Q87: [ 40.9  40.9  16.2 -12.0  27.8 -42.0  -1.6  -5.9  31.6 -37.4 -30.9  21.1
  10.3  33.8]
Q745: [-44.9 -48.3 -21.6  26.3 -44.1  49.5   7.4  -1.6 -49.9  43.1  41.3 -23.4
  -4.1 -37.4]
Q656: [  7.0  15.6  23.6 -13.7  -7.6 -13.5 -35.7  -1.0   6.8 -20.9  -0.7  23.3
  25.8  20.0]
Q554: [ 23.3   0.7 -40.1  33.9  26.6  -6.4  82.1 -12.9  -2.8  12.3 -18.7 -30.7
 -37.3 -11.5]
Q512: [ 61.8  55.5  25.8  22.1  19.0 -55.5  -7.6 -38.9  -7.2 -59.6 -15.7  45.3
  60.1  60.5]
Q148: [-11.4 -72.6 -13.8 -48.4  13.1  75.3 -30.6  59.2  14.3  72.1  27.8 -44.9
 -63.0 -74.0]
Q750: [-19.2  -7.8   4.6 -39.4  34.1   8.3 -17.2  30.7  37.3  11.2 -11.4  -9.8
 -30.9 -15.5]
Q175: [-28.2 -22.4 -10.8 -25.7  28.8  21.9   3.0  28.7  23.6  27.3  -3.9 -24.3
  19.1 -30.0]
Q967: [ 49.5  46.1  12.9  -7.0  32.3 -48.0   9.2  -9.9  32.8 -40.8 -36.0  20.3
   8.7  37.2]
Q101: [ -2.4   7.4  26.8  -4.6 -32.7  -3.9 -47.9  -7.1 -13.7 -17.7  15.6  28.0
  42.1  19.0]
Q972: [  5.8 -12.5 -28.8  49.0 -25.0  10.1  50.2 -25.2 -42.3  14.4  13.6 -16.4
   0.6  -9.4]
both Q750 Q148:  => [-11.4]
both Q101 Q512:  => [19.0]

Q87: [-15.3  23.2 -31.6 -17.4 -49.7 -62.2  47.6   7.7 -10.9  54.2   3.7   0.2
  63.0 -29.1   5.7  52.2  27.4 -65.0 -63.6 -63.2 -15.1  -2.1  -7.9  39.7
  15.6   1.1 -21.1  21.0  -7.3  41.0   9.9 -14.5 -45.1   3.3 -21.1 -18.1
 -21.1   9.9 -15.3  12.4  35.2 -38.0 -18.6 -11.1 -23.9 -52.7 -14.7   1.7]
Q972: [-21.4 -10.5  -0.7  -4.0 -24.9 -14.0  17.1  -7.9  -9.8  20.1  -2.5   3.9
  20.8 -20.2  11.5  34.8   1.9 -13.1 -10.5 -19.5  10.5  -9.5 -23.5   1.1
   1.1  -1.8  -1.1  10.0 -11.2  42.5  21.3 -18.1 -42.2  -1.1 -19.5 -24.5
 -27.8   9.9 -15.1  14.9  39.4 -42.7 -10.4 -12.5 -24.1 -47.9 -13.1  -2.3]
Q655: [-21.4 -10.5  -0.7  -4.0 -24.9  17.1  17.1  -7.9  -9.8   1.0  -2.5   3.9
  20.8 -20.2  11.5  34.8 -15.0 -13.1 -12.8 -19.5  10.5  -9.5 -23.5   1.1
   1.1  -1.8  -1.1  10.0 -11.2  42.5  21.3 -18.1 -42.2  -1.1 -19.5 -24.5
  -2.3   9.9 -15.1  14.9  39.4  -2.9 -27.2 -12.5 -24.1 -47.9 -13.1  -2.3]
[-21.4 -10.5  -0.7  -4.0 -24.9 -14.0  17.1  -7.9  -9.8  20.1  -2.5   3.9
  20.8 -20.2  11.5  34.8   1.9 -13.1 -10.5 -19.5  10.5  -9.5 -23.5   1.1
   1.1  -1.8  -1.1  10.0 -11.2  42.5  21.3 -18.1 -42.2  -1.1 -19.5 -24.5
 -27.8   9.9 -15.1  14.9  39.4 -42.7 -10.4 -12.5 -24.1 -47.9 -13.1  -2.3] => Q972
[-21.4 -10.5  -0.7  -4.0 -24.9  17.1  17.1  -7.9  -9.8   1.0  -2.5   3.9
  20.8 -20.2  11.5  34.8 -15.0 -13.1 -12.8 -19.5  10.5  -9.5 -23.5   1.1
   1.1  -1.8  -1.1  10.0 -11.2  42.5  21.3 -18.1 -42.2  -1.1 -19.5 -24.5
  -2.3   9.9 -15.1  14.9  39.4  -2.9 -27.2 -12.5 -24.1 -47.9 -13.1  -2.3] => Q655
[-15.3  23.2 -31.6 -17.4 -49.7 -62.2  47.6   7.7 -10.9  54.2   3.7   0.2
  63.0 -29.1   5.7  52.2  27.4 -65.0 -63.6 -63.2 -15.1  -2.1  -7.9  39.7
  15.6   1.1 -21.1  21.0  -7.3  41.0   9.9 -14.5 -45.1   3.3 -21.1 -18.1
 -21.1   9.9 -15.3  12.4  35.2 -38.0 -18.6 -11.1 -23.9 -52.7 -14.7   1.7] => Q87

Q967: [30.5 58.2 57.4 30.3 30.2 62.6 29.9 57.8 30.4  1.5 52.4 30.7  1.2 58.0
 72.4 30.4 29.5  1.3 58.2 30.2 57.4  2.1]
Q972: [ 72.8  30.1  30.0 -11.4  73.5  25.4  73.6  29.6  73.1  25.7  31.4  73.7
  25.4  30.2  30.2 -11.6  72.5  25.4  30.0  72.1  30.0  24.2]
Q655: [47.6 -2.1 -2.8 14.2 48.6 57.8 48.5 -2.6 48.1 58.5 -1.1 48.4 58.0 -2.6
 -2.2 13.5 47.9 58.1 -2.0 47.1 -2.7 56.7]
Q512: [-17.5 -23.9 -25.9  79.5 -17.3  83.0 -17.8 -24.4 -17.3  84.0 -28.8 -17.4
  83.3 -25.5 -24.6  78.5 -17.2  83.6 -23.4 -17.7 -25.7  72.5]
Q656: [ 9.0 -3.6 -5.0 52.7  9.4 61.7  9.0 -4.1  9.3 62.6 -7.0  9.4 62.0 -4.6
 -4.0 52.0  9.1 62.2 -3.3  8.8 -4.9 61.9]
Q87: [ 29.0  70.1  57.3  31.5  28.5 -10.1  28.2  69.7  28.8  -9.9  63.1  29.2
 -10.0  69.9  69.9  57.4  27.8 -10.0  70.0  28.7  69.3  -8.8]
both Q972 Q512:  => [72.5]
both Q656 Q967:  => [62.6]
both Q967 Q87:  => [57.4]

